In the data rows, the value 128 means zero.
Here are some numbered points:
[ 61 156 115  58 127 109 136 152 167 134  84  88 157 126 127 146 147 137
 131 118 119 120 149 120 115 149 122 159 146 153 222  95  27 120 160 109
 139 129  93 153 111  94 128 191 154 148 156 159 109 114 105 151 112 176
 119 128  92 171  90 125   1 172 133 121] 0
[150 130 112  66 115 141 112 105  41 130 113 192 134 127 130 108 151 147
 139 145 116 110 127 114 156 103 117 157 117  94 103 118 153 141 133 102
 148 122 140 116 151 125 124  86 138 152  95 181 143 115 146 153  95  71
  99 120 133 133 108 110 101  62 144 141] 1
[172 131 114  76 117 156 127 160 159 122 121 172 156 134 125 121 115  86
  99 150 132 124 144 112 105 166 117 112 162 104 229  38  28 138 151 125
 143 141  84 116 105 120 137  47 110 164 144 118 141 118 134 155  99  98
 102 129  94 176  89 135   0 174 154 134] 2
[122 148 112 125 120 116 127 105  94 135 129 142  72 110 131 122  81 112
 140 129 151 130 119 110 140 102 121 149 109 135 100 124 146 135 126 145
 158 114 144 131 120 125 133 108 131 149  97 103 126 108  85 126  76 124
 103 105 129 131  94 110 103 117 142 127] 3
[144 130 173 139 124 124 164 128 153 182  98 184 128 146 160 103 144 115
 152 136 116 119 100 172 131 139 139 156  96  87  95  93 158 120  83  91
  29 138 139 124 130  28 111  74 249 113 226 182 130 116 100 111  85  72
 100  95  47 143 207 111 103 176 140 120] 4
[166 103 140 175 118  92 136 157 158 137 118 105 123  93 164 140 103 144
 125 144 137 118 152 115 122 155 119 140 154 160 153 139 105 141 182 114
 112 146 106 109 119  97 133  79 115 151 188 165 140 119 125  98 128 147
 124 127  90  92 120 172 118 137 133 135] 5
[ 90 137  95 115 114 131 124 110  73 126 135 115 152 136 136 120 122  75
 121 110 148 130 118 132 145 102 128 139  96 147 101  79 145 114 138 120
 161 122 136 139 141 138 122 198 158 171 118 148 100 104 126 123  88 139
 108 128 111 145 153 108 152  70 141 139] 6
[117 140 125 190 146 162 138 166 159 119 135 135 123 133 160 140 189 149
 135 100 112 148 146 136 107 153 118 120 165  64 171 169  86 104 156 137
 131 130 107 134 124 101 133 193 136  66 164  91 123 155 135 104 176  99
 151 202 101  99 112 105 184 134 120 141] 7
[152 148 175 188 120 149 142 159 161 202 137 124 143 117  83 128 135 129
 129 113 128 120 143 118 114 148 124 139 163 156 180 130  79 134 106 138
  49 146 109 109 132  99 124 156  80 138 166  91 142 139 131 110 176 117
 136 128 187  98 102 103 107 184 102 138] 8
[123 143 115 142 119 165 110 160 158 131 160 130 136 141 132 141 194 119
 130  96 118 141 140 123 105 158 124 128 161 182 188 166  78 132 120 109
 155 141 102 124 135 132 130 190   0 173 107 164 128 138  95 128 172  91
 149 147 134  89 103 112 107 182 108 123] 9
[102 142 142 166 129 124 137 163 160 148 143 107 123 109 112 112 105 127
 137 126 127 120 145 120 110 144 125 141 150 132 179 152  82 120 107 143
 121 144  99 129 127 119 134 168 133 129 116  91 119  98 152 127  80 127
 106 108 143  93  95 104 122 175 146 132] 10
[120 138 142  98 118 142 119 147 149 117 100 124 165 141 125 105  90 109
 150 136 111 112 149 111 107 147 118 132 165 100 240 166  22 118 111 108
 132 146  91 131 109 153 133 108 145 154 122 164 117 104 140 145  75 133
 107 114 142 176  97 111  26 174 153 131] 11
[126 148 121 153 147 172 148 157 155 118 121 136 113 128 158 125 171  62
 113  99 127 112 150 113 110 157 121 118 165  96 180 124  77 103 172 161
 117 139  88 124 107 124 128 178 155  85 166  80 121 156 125 133 174  99
 163 200  99 103 113 114 108 138 114 133] 12
[169 109  99 123 115 108 126 147 167 132 116 117 142 100 114 139  95  98
 119 151 138 116 159 119 108 158 129 134 164  99 186 180  72 124 132 106
 154 138 101 117 134 133 129  79 201 165  80 162 149 130 136 126 129 144
 131 127 136  93 113 181 128 173 138 134] 13
[181 119 162  83 114 126 141  95 118 154 138 133  73 124  86 127  99 163
 106 148 130 129 118 122 148  92 121 156  99 127  92 114 151 123 209 117
  87 123 147 123 113 212 116  59 109 172 146 147 144 124 105 135 117 123
 115 123 166 141  97 146 163 107 136 128] 14
[171 117 142 119 107  83 153 106 130  94 119 120  62 120 160 138 108 131
 136 142 109 116 113 134 144 113 118 147  96 139  98 125 155 127   9 120
  96 121 142 115 121  20 126  77 138 185 193 167 155 134 118 138 134 143
 134 132  70 138 156 168 112 108 120 121] 15
[136 156 153  76 134 150 150 108 129 136 105 184 136 128 130  99 125 172
 165 140 126 152 118 122 144  94 127 137 103  94  94 113 160 141 166 151
 107 107 144 133 141 161 135  94 150  86 185  98 137 116 134 152  85  86
 105 116  90 141 123 104 158  69 155 148] 16
[124 148 121 149 130 143 118 112  58 125 145 130 132 149 133 118 100 160
 162 144 118 128 109 168 137 130 129 134  88 118  98 177 152 120 129 144
 150 125 140 126 128 142 125 120 169 142 112  96 126 116 121 116  78 122
 103 110 128 151 204 122 158 163 149 134] 17
[175 108 123  92 140  96 122 105  90 121 131 116  61 114 135 120 101 116
 128 157 122 116 121 106 140 111 127 152 116 150  90 105 157 120 132 141
 157 122 140 104  95 131  92  89 124 130  90  83 139 123 105 156 127 138
 123 137 130 139 106 163 125 122 127 133] 18
[ 61 144 111 102 145 139 131 102 135 101 155 124  71 137 165 132 119 124
 115 115 129 146 118 126 153  95 126 118  96 113 103 180 163 118  69 103
 140 103 140 140 112  73 125 165 137  57 173 175 105 121 104 141 132 126
 135 126  94 132 114 111 107 119 131 132] 19
[183  87 124  91 115 118 112 107 143 137 132 111 139 129 118 140 103  51
 130 151 105 129 106 114 155  98 121 113 108 123  90 117 169 147 121 100
 155 122 136 108 147 134 123  80  69 138 104 192 145 125 115 134 125 139
 117 125 127 142 117 186  91  70 129 121] 20
[ 87 112 132 156 110 117 135 121 103 106 104 124 147 140 116 128 115 138
 119 132 124 120 106 170 127 139 169 146 103 152  95 183 156 130 127 100
 127 131 141 127 124 154 133 149  90 153 115 164 121 143 132 114 158 164
 158 134 138 154 198 117 119 176 119 109] 21
[128 143 120 191 137 122 126 145 154 127 125 140 123  94 124 106  94  92
 157 148 127 134 150 118  99 152 126 128 165 121 162 107 107 132 115 144
 154 141 123 132 114 136 126  97  93 136 106  93 122 111 128 108  85 120
  99 120 130  95 125 109 105 121 159 132] 22
[124 137 144 164 127 160 128 159 156 166  89 142 135 146 121 133 180 142
 138  95 111 144 142 120 112 161 122 126 156 170 168 162  86 149 126 138
 109 145 110 140 145 127 132 168  18 123 125  92 133 146 104 110 161  89
 164 132 141 100 106 115 142 172 108 141] 23
[144 147 137 115 142 166 137 105  79 122 127 144 148 142 142 153 200 121
 136  85 127 129 112 140 136 118 121 176 115 144  92 167 156 119 148 149
 113 121 133 125 159 162 132 179 253 114 169  85 134 137 116 141 177  84
 152 136  85 148 142 110 114  76 106 132] 24
[172 120 116 198 129 106 108 163 166 119 125 107 109 106 130 128  92 143
 124 136 125 145 147 141 102 150 124 142 153 145 146  54 111 139 135 147
 146 151 114 104 112 137  80  94 121 126 103  90 142 129 126  90 132 149
 135 130 134  89 110 152 138 128 119 142] 25
[147 128 128 103 120 111 130 105 132 123 130 102 146 126 122 146 112  91
 136 131 132 119 113 116 149 103 116 114 115 130 105 162 164 131 115 109
 141 121 146 119 146 120 116 117  91 166 112 151 146 145 111 148 164 166
 153 135 152 144  95 114 139  61 120 143] 26
[175  81 149 183 167 128 151 155 164 128 132 153 122  99 189 113 147  94
 115 157 135 115 144 135 106 143 127 118 160 178 146 105 107 140 207 128
  94 145 111 109 113 102 132  59 113   0 183 138 134 115 130 106 111  93
 128 127  79  87 127 186 126 138 137 139] 27
[ 74 141  97 105 120 143 124 103 140 115  93  87  71 122 137 132 122 171
 134 119 120 119 110 110 133  97 117 103 110 142 118 145 160 127  86 124
 147  98 149 137 107  88 127 202 163 177 126 132 109 123 125 129 102 159
 108 121 117 149  88 106 163 115 144 136] 28
[ 73 138 119  79 145 112 118 147 156 123 133 125 156 124 120 123 115 113
 114 125 109 107 143 121 116 146 127 125 151 152 204 137  51 138 127 157
 146 151  93 147 103 133 152 157 129  60  88  88 105 122 136 140 138 117
 120 121 128 176  99 113 171 175 136 138] 29
[148 133  96 113 103 139 120  98 128 121 120 137 139 141 138 128 157 146
 136 104 123 138 117 110 155 101 126 156  98 134 103  99 150 123 142 115
 151 122 140 117 141 135 134 163 191 185 125 158 128 138 124 129 162 110
 154 129 119 138 117 110 165  66 108 140] 30
[144 140 118 142 124 123 119 115 146 117 133 138 145 145 127 136 185 154
 134  95 115 123 111 137 144 116 137  27 101 123  99 124 153 161 110 150
 146 126 148 117 134 135 135 169 145 128 111  88 133 162 142 130 179  99
 158 133 137 154 158 114 160 180 112 140] 31
[180 100 114 184 145 101 111 163 168 132 138 108 115 125 134 142 103 116
 123 139 114 129 145 135 105 148 124 145 158 156 154 155 108 143 131 150
 140 147 121 119 121 137 121  78 112 103 105  80 151 139 124 111 133 146
 130 124 135  94 135 178 123 133 135 141] 32
[ 89 128 129 128 124 107 155 155 158  57 114 103 137 113 163 152 114  73
 113 117 128 127 144 110 110 156 121 143 161 105 180 111  79 127 135 152
  83 137 107 150 142 139 127 129 166 150 181 106 119 142 116 133 163 157
 156 146  90  93 108 121 134 183 113 138] 33
[120 141 111 110 123  99 111 108 133 131 114 124  61 139 136 108  98 174
 152 137 128 109 110 128 135 100 128 142 109 146  94  63 161 131 119 144
 149 111 137 123 116 127 126 121 135 143  95  98 125 104  86 145  73 124
  99  46 132 154 113 115  58 121 158 122] 34
[ 67 141 136 104 118 135 130 105 131 139 116  96 143 128 144 126 124 174
 101 115 131 123 111 134 149 106 126 149 109 151  97 146 159 102 150 144
 118 127 137 142 144 140 133 212 136 136 170  92 110 111 128 135  88 147
 113 121  91 131 116 135 123  76 146 123] 35
[115 145 128  36 132 143 120  96 122 128 145 121 139 139 126 131 178 148
 137 100 118 144 110 112 144  98 126 149 115 100  85  77 165 129 124 103
 146 117 145 129 146 111 135 181 107 171 115 160 120 148 149 166 180  96
 158 137 141 144 109 111 172  89 109 122] 36
[149 140 143 136 126 134 132 164 173 150 148 173 132 117 100 109 113 101
 167 142 141 147 153 133 115 147 123 143 161 130 181 135  69 127 124 152
 115 140 105 122 122 125 132 100 146 118 133  87 127 111 143 123  80  89
  97 131 155 100 125 110 144 186 158 130] 37
[ 92 128 124 193 116 139 119 162 165 131 112 115 100  96 119 120 128 145
 107 127 120 135 139 117 112 150 124 129 156 168 147 132 105 123 123 143
 150 141 122 143 111 125 139 137 183 137  86  88 105 141 141  93 170 130
 163 163 140 106 118 104 135 132 108 110] 38
[136 141 123 179 107 167 114 157 160 126 133 134 137 131 125 161 246 101
 151  85 116 132 143 114 103 147 126 160 160 202 183 130  77 138 130 112
 155 134 103 127 131 115 134 183   0 157 109 160 126 142  65 119 179  97
 164 148 128  94 102 116 150 177 103 134] 39
[158 137 119 111 113 136 119 107  53 130 137 194 158 141 129 116 133 158
 141 138 127 129 107 116 151 107 118 145 102  98  97 120 153 127 125 105
 156 108 142 122 141 133 130  76 141 166 100 171 139 108 147 144  91  82
 104 130 126 142 106 108 163  75 145 126] 40
[108 145 142 130 131  88 129 110  65 105  94 146 129 138 105 132 197 174
 125 100 105 134 106 143 140 107 119  44  99 105 101 151 146 170 154 103
 109 105 149 126 137 161 135 170 170 115 135 177 128 141 132 117 171  64
 150 136 176 152 160 114 121 172 109 131] 41
[176 114 128 106 112  93 130 101  93 129 155 115  67 126 119 131  95 173
 128 149 126 112 106 119 142  93 130 146 105 142  91 124 153 124 147 117
 133 113 141 112 113 150 102  68 126 167 117 158 136 124 116 141 126 132
 133 131 139 129 128 166 110 111 133 140] 42
[ 81 121 164 193 158 111 134 159 164 126  80 128 116 108  95 151 125  97
 111 122 114 111 145 109 120 152 121 137 160 159 149 137 118 117  81 135
  82 144 109 148 111 150 170 143 190   0 151 122 112 140 128  96 162 166
 143 211 169  90 119 117 148 128 126  95] 43
[160 149 117 128 117 114 122  99 132 135 134 115 135 123 126 122 101 162
 123 124 117 126 115 116 160  96 119 118 100 139  85 108 157 130 119 105
 159 121 139 116 144 133 121 138 121 156 100 177 154 141 129 122 158 146
 146 126 130 142 112 110 143  62 114 127] 44
[154 125 103 101 112 102 135 107 135 121 171 197  65 129 137 105 124 127
 137 141 116 101 122 131 141 102 126 172 116 125  94  92 156 133  75 123
 139 115 138 119 114  82 125  92  95 171 130 152 140 108 109 134  88  83
 106 102 114 140 116 106 123 119 146 136] 45
[ 71 142 119  76 146 121 118 155 163 125 128 132 152 109 128 124 143 119
  87 130 124 128 153 123 100 139 120  97 163 163 232 126  16 153 123 149
 152 153 108 143 112 130 127 138 118  73  94  88 102 135 144 144 142 109
 132 129 135 171 100 106   0 169 121 140] 46
[160 113 132 180 168 148 141 162 150 106 104 177 105 105 168 121 228 122
  97 163 255 128 133 123 106 141 114  92 155 203 161 102  92 122 191 107
 105 135 119 118 108  96 140  53 112  20 184 146 137 115 136 110  89  47
 110 124  86  88 115 158 116 130 127 140] 47
[166 131 131 176 116 107 118 164 152 135 131 102 114 102 119 151 105 118
 117 122 123 142 139 123 118 161 129 140 149 149 153 169 112 131 114 141
 144 147 111 116 103 136 118 134 131 152  93 103 140 132 116 108 157 159
 140 156 148 103 109 129 100 126 112 132] 48
Which point above is nearest to each new point, looking only along the 3 directions in which the numbered points spread most? Its number follows each.
[ 81 103 149 165 121 143 130 161 155 124 149 113 108  95  96 118 131 130
 106 117 139 116 138 129 108 157 117 138 165 171 143 215 122 129  96 108
 103 151 116 133 109 151 137 145 183 165 141 150 107 152 134 115 161 155
 152 124 151  86 126 107 163 133 117  74] 38
[180  52 175  64 166 158 148 160 154 131  84 106 164  95 128 154 143 117
 126 143 129 103 144 108 115 145 125 155 162  86 225 150  23 103  67 114
  62 141  89 110 111 181 115  98 128   1 162 138 136 132 107 163 147 175
 140 131 190 174  91 205 124 168 129 145] 37
[ 61 140 119 147 132 133 120 140 100 139 167 101 133 154 122 128 135 177
 107 119 128 114 104 171 129 150 165  92 107 136  98  78 154 135 117 148
 152 137 135 158 137 123 143 205  59 113 109  96 105 118 130 111  97 175
  97 111 131 150 225 110 133 172 136 126] 21
[122 147 181 154 149 111 151 132 155  86  96 134 141 158 106 142 213 120
 135  83 122 127 107 184 121 146 138   9 100 114  89  72 162 168 143  85
  40 128 128 127 126 196 124 183 145  94 171 184 132 148 156 121 166  95
 158 160 177 151 245 113 128 169 117 124] 24
[ 94 141 115 185 131 130 117 165 152 137 123 126 116 141 127 118  99 147
 125 112 110 117 152 129 110 146 125 133 162 120 151  62 119 133 137 143
 159 154 118 129 110 140 131 187 145 127 109  99 118  93 137 118  87 133
 108 106 137 102 122 104 150 135 148 136] 48
[ 63 150 121 170 120 126 123 160 170 114 105 134 137 107 120 110 133  84
 103 129 125 117 145 116 100 149 120 115 160 136 159 120 105 136 134 102
 154 137 119 154 134 122 135 143 111 163 100 161 113 125 144 107 134 108
 130 120 133  96 117 110 134 166 132 136] 48
[113 131 113 173 128 108 107 158 161 131 139 129 121 136 131 117  87 104
 151 134 131 124 160 136 118 149 128 134 155 127 144 202 115 133 134 148
 163 134 113 124 107 127 127 116 111 136  93 100 123 100 123 107  76 127
 105 105 144  97 127 101 167 139 152 129] 48
[ 65 109 114 140 126 156 116 163 160 119 110 126 105  98 124 120 156  93
  89 129 137 119 149 131 112 160 121 117 160 177 128  50 141 123 130 139
 144 144 111 150 107 128 142 141 190 138 109 100  97 138 132 129 158 126
 143 151 118  97 120 115 141 130 113  62] 38
[110 109 113 105 135 126 118 109  86 120 127 121 136 129 124 124 162 159
 105 124 118 133 118 120 156 103 123 136  95 185  86  48 149 102 125  98
 153 114 134 142 138 128 131 144  99 148 110 175 118 151 123 140 170 140
 162 129 137 140 103 122 180  68 105   0] 30
[103 100 117  78 113 234 116  97 122 135 145 125  79 117 113 129 163  77
  90 122 255 148 110 108 146 115 131 123 103  48  96 146 159 117 148 113
 132 116 143 135 116 155 128 141 105 167 119 162 124 139 163 151 176 103
 153 132 143 139 101 113 156 124 100   0] 35
[165 122 118  76 116 110 117 105  41 128 152 111 148 138 115 130 101  48
 138 151 115 134 114 129 141  95 122  99 102 111  97 105 160 142 124 101
 155 112 147 112 143 138 122  82  81 163 114 169 145 123 132 143 122 138
 127 137 131 133 108 184 153  64 135 138] 1
[170  82 117 120 119 154 128  98 127 129 129  95 137 124 140 153 118 128
 123 151 129 139 113 118 146 102 123 184 107 142 107 130 155 104 126 144
 153 117 150 104 136 139 105 105  95 125  98  84 154 133 153 132 143 170
 137 134 135 153 138 171 104 170 123 125] 3
[178  65 123 116 154  82 133  97 133 103  93 121  61 139 139 143 132 123
 129 159 108 118 121 104 140 109 112 157 110 155  82 165 147 124  60 103
 143 113 147 110  98  71 109  83 131  44 173 171 134 129 152 126 131 158
 139 130 105 137  82 203 168 116 133 139] 16
[138 135 106 145 126 139 122 154 154 125 152 179 133 118 119 115 123 132
 174 145 122 136 146 114 114 151 129 142 157 135 177 138  71 119 124 101
 160 145  93 121 138 130 131  97 142 160 101 160 138 110 145 125  70  96
 108 117 136 100 111 123  90 169 152 136] 13
[175 116 121 179 118 104 122 159 157 119 137 110 118 101 127 139  93  90
 139 142 112 120 141 121 107 147 121 139 165 142 149 132 107 137 128 144
 156 143 106 106 114 128 108  84 113 137 100  83 147 127 126 100 126 154
 128 126 128  91 129 165 108 135 122 142] 22
[ 67 136 116 148 111 114 134 121  67 149  95 131 134 145 141 116 104 134
 121 117 119 106 105 163 134 130 140 106  96 129  96 150 152 128 117 113
 140 123 147 152 128  90 135 149 126 183 155 144 116 131 109 122 125 122
 129 118 119 142 200 107 141 181 132 140] 35
[176  58 176 159 138 161 137 136 106  97 255 114 141 151 103 155 124 120
 133 148 149 115 112 199 119 154 182 193 116 132  92 130 155 102 139  97
  81 152 143 111 137 194 117  98 104  92 147 178 133 128 157 109 131 177
 136 127 173 150 255 189 137 172 129 132] 16
[164  70 148 125 147 117 153  94 121 162 134 136 131 116 148 132 114 142
 111 173 143 119 107 119 143 119 128 210 111 123  93  95 160 109 113  90
 100 114 136 113 134  60 132  59 154  92 188 177 134 126 119 136 116 134
 124 131  89 156 113 199  82 178 124 132] 15
[176  74 122 130 128 115 123 102 141 139  99 102 144 128 127 154 120 101
 121 145 113 132 120 119 157 102 120  81 117 124  91 139 150 129 118 101
 155 106 149 115 144 132 126  88  62 159 101 159 147 136 121 135 133 176
 135 128 139 144  90 177 107  72 125 136] 3
[ 92  77 146 174 159 147 156 152 153 123 147 122 120 107 179 123 158 127
 105 132 105 134 140 129 100 147 111 124 141 186 130 177 125 129 201 150
  87 143 115 122 114 100 131 132 198  30 183 107 114 150 127 116 170 143
 147 153  68  98 128 112 153 126 108  14] 43
[ 58 133 185 184 148 142 177 158 160 116 126 134 119 136 200 116 108 159
 121 115 125 102 153 127 105 151 122 132 155 114 152  99 112 124 243 148
  28 141 123 149 106  73 155 162 135  41 231 100  99 135 131 107 128 120
 134 128  43  98 118 108 183 138 123 129] 43
[ 62 136 108 216 128 151 119 165 159 127 150 129 111 107 128 112 111 145
 113 113 126 117 148 122 108 158 118 120 159 127 156 133 102 104 116 149
 143 131 111 152 108 135 175 164 151 115 106  96  99 126 132  93 128 116
 126 132 135  93 110 105 159 137 132 135] 38
[153 142 121 160 107 140 117 164 150 131 103 133 124 109 120 140 173 117
 137 105 144 114 135 116 103 154 130 142 149 157 170 142  80 140 128 114
 153 145 107 121 140 133 133 165  58 148  95 170 132 145 105 118 158  99
 147 127 145  90 117 119  98 173 107 137] 29
[ 70 107 124 142 120 124 109 164 162 131 113 118 138 105 128 121 144 162
  82 137 132 125 142 114 122 144 120  97 153 115 183 157  87 142 125 117
 157 143  97 149 130 132 132 147 123 170  86 150 113 141 120 117 149 137
 148 135 139 103 128 105 102 177 117  40] 29
[ 83 132  89  75 149 108 116 157 162 125 110 108 149 140 129 133 132 164
 116 107 134 123 144 112 105 158 134 137 162 172 220 179  54 142 132 145
 147 123  99 146 116 123 158 202 154  21 112 111  96 103 126 158  91 149
 117  89 137 182  94 114 167 175 137 132] 29
[ 74 147 179 176 136 134 174 130 105 190 110  90 148 156 179 131 161 126
 124 103 124 129 116 188 128 148 154  50  95 146  89 110 158 134  75  96
   0 137 145 145 142  17 137 216  38 102 231 182 111 105 145  96 105 170
 108 123  36 151 242 112 181 172 130 130] 24
[161 140 128 175 116 138 141 134  94 151 149 124 135 150 137 128 139 121
 133 109 123 127 107 175 129 143 157  79 108 116  95 106 161 144 122 108
 121 136 130 125 127  84 134 148 107 155 169 183 141 137 133 102 159 131
 145 120 103 138 218 113 134 172 117 136] 19
[ 72 135 112 179 127 109 136 128 107 148 255 129 152 153 146 113 120 112
 123 119 124 120 126 190 117 148 195 109  99 131  97 116 158 143 110 106
 127 145 146 140 128  91 126 152 127 134 156 170 107 123 116 109 122 104
 124 124 104 144 244  98 142 165 126 137] 19
[ 73 139 106 181 134 144 115 122 103 114 250 100 136 138 128 141 135 174
 138 106 119 132 105 182 120 144 181  85  97 139 107 221 168 136 124 147
 157 142 138 142 138 130 135 198  57 125 100  93 107 116 141 120 108 158
 116 124 134 146 205 108 174 160 128 128] 31
[124 146 121 158 118 143 121 136 111 132 149 129 151 145 126 112  93 123
 151 144 122 128 112 166 125 131 146 149 107 116  94 144 160 121 137 148
 155 127 144 136 134 132 119 116 146 146  99  95 126 104 105 115  75 126
 103 108 126 146 205 106 144 161 151 112] 17
[166  74 123 166 119  85 122 164 156 125 144 109 143 106 127 149 131 151
 115 144 125 113 149 126 111 149 124 141 163  85 163 153  93 122 133 114
 155 146 104 118 141 127 131  98 219 155  93 162 151 127 101 102 149 185
 138 132 132  89 120 171 125 180 129 119] 25
[ 61 153 110 169 135 167 117 138  93 123 255  97 139 154 126 136 129 145
 145 117 109 121 120 187 118 150 179  88 118 122 100 165 151 123 133 147
 170 148 132 147 130 122 152 196  84 116 105  86 107 117 138 119 113 151
 112 130 140 151 255 112 168 175 135 128] 31
[113 147 132 135 116 124 110 159 166 131 152 143 138 128 118 120  94 184
 159 137 137 126 132 118 113 143 128 137 148 119 187 113  94 126 120 117
 154 139 108 129 129 136 127 105 158 169 102 168 136 102 147 115  87 123
 104 122 140  97 124 108  87 186 160 140] 13
[ 66 141 116 163 116 126 117 156 155 124 144 112 137 137 126 140 134  72
 129 107 115 141 149 129 111 161 123 150 160 135 162 117  82 129 125 107
 148 141 105 150 137 119 121 181 104 167 101 161  97 111 120 104 109 168
 122 132 131  95 106 111 139 182 133 121] 29
[178  88 135 153 130 103 118 162 157 121 104 103 112 100 104 163 111 123
 115 136 115 130 139 124 114 150 128 144 157 158 141  93 112 133 103 150
 136 130 113 112 118 140 128  85 139 123 120  83 139 134 123 128 142 159
 137 115 149 102 122 173  68 140 123 140] 22
[116 149 132 137 138 104 141 124  59 154 135 146 136 150 138 140 207 176
 123  91 130 127 118 144 141 114 119   0 100 118 100 156 162 176 116  95
 129 121 143 127 139  87 114 176 142 119 181 192 121 151 147 130 177  73
 148 154  98 144 182 108 121 175 106 129] 24
[146 153 200 149 129 127 161 133  52  77 127 133 149 150  92 135 183 125
 137 106 149 131 110 187 129 142 127  35  99 117  93 141 154 148 169  92
   0 132 139 126 130 236 114 169 140 119 191 185 140 149 141 109 170 108
 152 165 220 147 237 118 155 170 113 138] 24
[163  86 117 118 161 134 145 108 126  95 168 170  68 129 146 115 210  88
  94 161 255 127 121 119 128  99 119 184 112  71 105 133 159 131  56 108
 133 110 147 105 100  54 106  39  50  29 154 159 146 110 167 138 102  75
 118  92 105 147 110 166 145 120 142 134] 4
[ 71 144 119  39 117 141 140  97 126 131 113 123 142 141 116 118 116 170
 123 125 125 113 120 123 148 104 121 129 112 122  91 159 139 137  88 135
 130 125 138 148 138 175 149 173 122 162 160 133 102 130 112 177 128 125
 137 127 109 135 111 117 162  82 131 140] 28
[109 133 144  54 165  75 159 159 151 132 105 126 176 113 118 134 177 111
 112 108 131 117 145 119 112 160 125 120 160 204 241 150  14 172 187 106
  77 135  93 131 112  66 121 154 153  12 191 147 115 139 125 153 174 122
 149 126  75 184  96 122  51 169 106 132] 8
[175 118 124  99 121 159 116 151 155 123 110 121 173 108 120 120  83 141
 136 152 114 126 145 114 111 147 116 128 165  97 230 112  10 108 104 106
 135 125 110 120 104 149 113  87 121 161 110 160 143 120 125 146 114 137
 117 146 143 177  92 163  46 174 132 132] 11
[167  75 111 170 161  99 131 155 153 128 132 109 116 111 146 150 126 152
 125 145 124 119 143 138 107 145 121 138 147 162 133 128 129 157 166 135
 145 144 117 123 111 118 113  83 119  24 144  98 146 123 132 123 126 155
 135 137 108  99 129 194 111 119 131 142] 5
[150 143 216 127 117 131 174  95 135 190 123 124  67 139  64 123 128 134
 141 111 117 129 116 116 148 111 126 114 106 132  94 158 158 136 255 136
   0 118 123 112 101 255 123 172 154 157 199 108 135 146 114 139 163 122
 155 121 216 148  99 120 120 119 117 134] 19
[150 140 111 137 135 161 116 161 164 133 110 137 105 115 132 129 179 103
 132 110 126 114 150 134 106 153 122  95 171  86 147 175 111 101 128 148
 149 140 121 124 111 123 129 170 127 128 107  89 133 144 133 121 164  84
 152 135 129  96 131 114 146 124 119 138] 38
[106 146 135 166 147 114 140 149 168 127 105 134 115 135 174 124  83 126
 152 142 126 135 143 126 103 151 135 121 145 120 132 110 105 130 185  94
  98 142 104 132 104  96 126 121 107  39 171 169 125 115 129 130  66 129
 105  88  88 106 127 110 144 131 146 135] 5
[ 66 148 143 120 138 131 148 121  60 142 111 125 143 153 134 122 122 117
 118 115 130 119 108 165 131 118 120 151  90 148 107 110 158 120 170 154
  98 120 139 153 144 160 129 165 149  96 196  85 106 138 133 139 120 120
 123 119  73 149 187 109 120  74 136 136] 19
[171 115 155 105 116  89 144 101 144 149 113 108  75 114  96 137  97 116
 134 143 123 127 124 132 146  95 120 151 112 153 100 161 152 118 219 116
  84  99 132 112 117 210 115  75 129 163 135 159 152 129 119 142 123 143
 135 128 169 141 129 174 105 122 118 135] 18
[118 148 103 162 102 137 130 111  79 141 139 128 144 154 136 116  83 146
 135 145 128 130 124 155 148 122 145 141  96 122 106 119 150 116 109 113
 134 127 137 137 127 103 130 108 159 183 147 146 127 101 115 110  82 117
  97 101 104 148 187 115 107 175 148 132] 18
[131 135 141  73 173 145 153 149 160 115 153 153 153 138 126 103 141 135
 168 140 121 129 149 105 114 150 138 127 156  92 226 145  20 121 198 117
  97 135  87 133 111  85 133  99 122   3 197 143 120 100 134 161  82  94
 107 131  74 186 106 115   0 171 146 139] 37
[126 141 120 164 122 159 116 164 146 125 107 148 119 123 118 139 215 153
 133  94 130 120 141 120 112 159 119 126 157  53 140  93 118 101 121 150
 153 146 120 118 103 125 118 188 127 135 104  84 124 148 133 116 168  91
 152 196 137  96 124 106 115 126 105 136] 38
[162 110 133 171 113 121 106 146 161 138 138 127 139 103 118 107 105 143
 118 154 121 100 139 130 114 152 129 119 155 103 156 161  96 115 119 115
 153 138 111 110 136 128 125  65 187 171 110 138 145 120 145 122 118 128
 122 125 135  93 112 163  82 175 125 129] 22
[176 117 165 119 144 119 151 104 132 120 127 121 137 132 111 127 102 161
 124 144 117 124 113 122 147  99 132 101 107  96 100 143 157 133  91 162
  57 123 143 109 138 101 126  58  81 111 152  90 148 127 132 138 122 114
 112 125 179 142  98 164 122  72 127 136] 15
[ 73 143 160 166 152 123 155 158 169 116 145 110 115 114 193 132 146 148
 147 104 115 134 145 124 109 153 129 146 160  97 140 144 117 114 215 151
  57 141 102 145 117  89 130 174 138  32 208  96 109 120 125 105 119 162
 125 118  71  85 116 103 104 137 130 133] 43
[129 144 112 142 121 129 116 164 161 126 115 154 137 108 127 109 107 116
 170 138 137 125 149 131 112 150 129 140 156 133 192  89  79 108 129 109
 160 135  96 131 135 130 122  98 149 165  88 161 128 109 145 125  84 115
 111 113 140 102 105 110 152 180 145 136] 13
[173 132 117 142 114  99 122 165 158 124 111 117 145  99 130 133 108 118
 141 143 107 120 148 128 103 155 120 150 168 105 168 104  95 114 131 101
 156 146 104 107 133 130 116  82 199 146 105 182 148 126 144 118 124 140
 115 131 136  97 117 181 141 176 127 134] 22
[ 75 146 118 170 131 140 105 155 160 131 122 136 107 114 136 107 118 156
 118 111 129 132 149 124 112 154 118 125 162 135 147 172 101 119 120 152
 154 134 102 149 121 129 135 157 153 111 105  81 100 125 129 104 133 122
 127 125 130  98 128 110 130 134 127 138] 38
[ 65 150 186 112 144 119 168  92 131 113 102  91 147 126  99 145 135 112
 124 111 117 131 118 128 143 106 121 131 108 159  93 101 154 117  68 160
  19 115 150 150 145  76 141 190 152 101 188  76 106 124 112 136 110 162
 112 121 210 134 142 108 117  73 129 131] 19
[135 134 209  99 119 141 178 106  96  41  92 142  58 122 199 129 181 133
 132  92 124 140 114 115 151 104 133 117 114 126  98 123 154 145   0 138
   0 120 148 117 112   0 119 182 149 160 254  95 141 149 157 139 168 109
 159 138  15 138  96 111 149 119 106 142] 24
[113 149 115 144 121 120 113 155 157 123 120 131 139 142 125 122  82 139
 147 130 131 130 146 112 118 141 122 159 166 120 185 113  82 119 132 116
 152 143 105 134 137 129 128 118 145 163  81 166 121 105 153 112  73 122
  98 113 136 100 111 106 136 185 145 116] 13
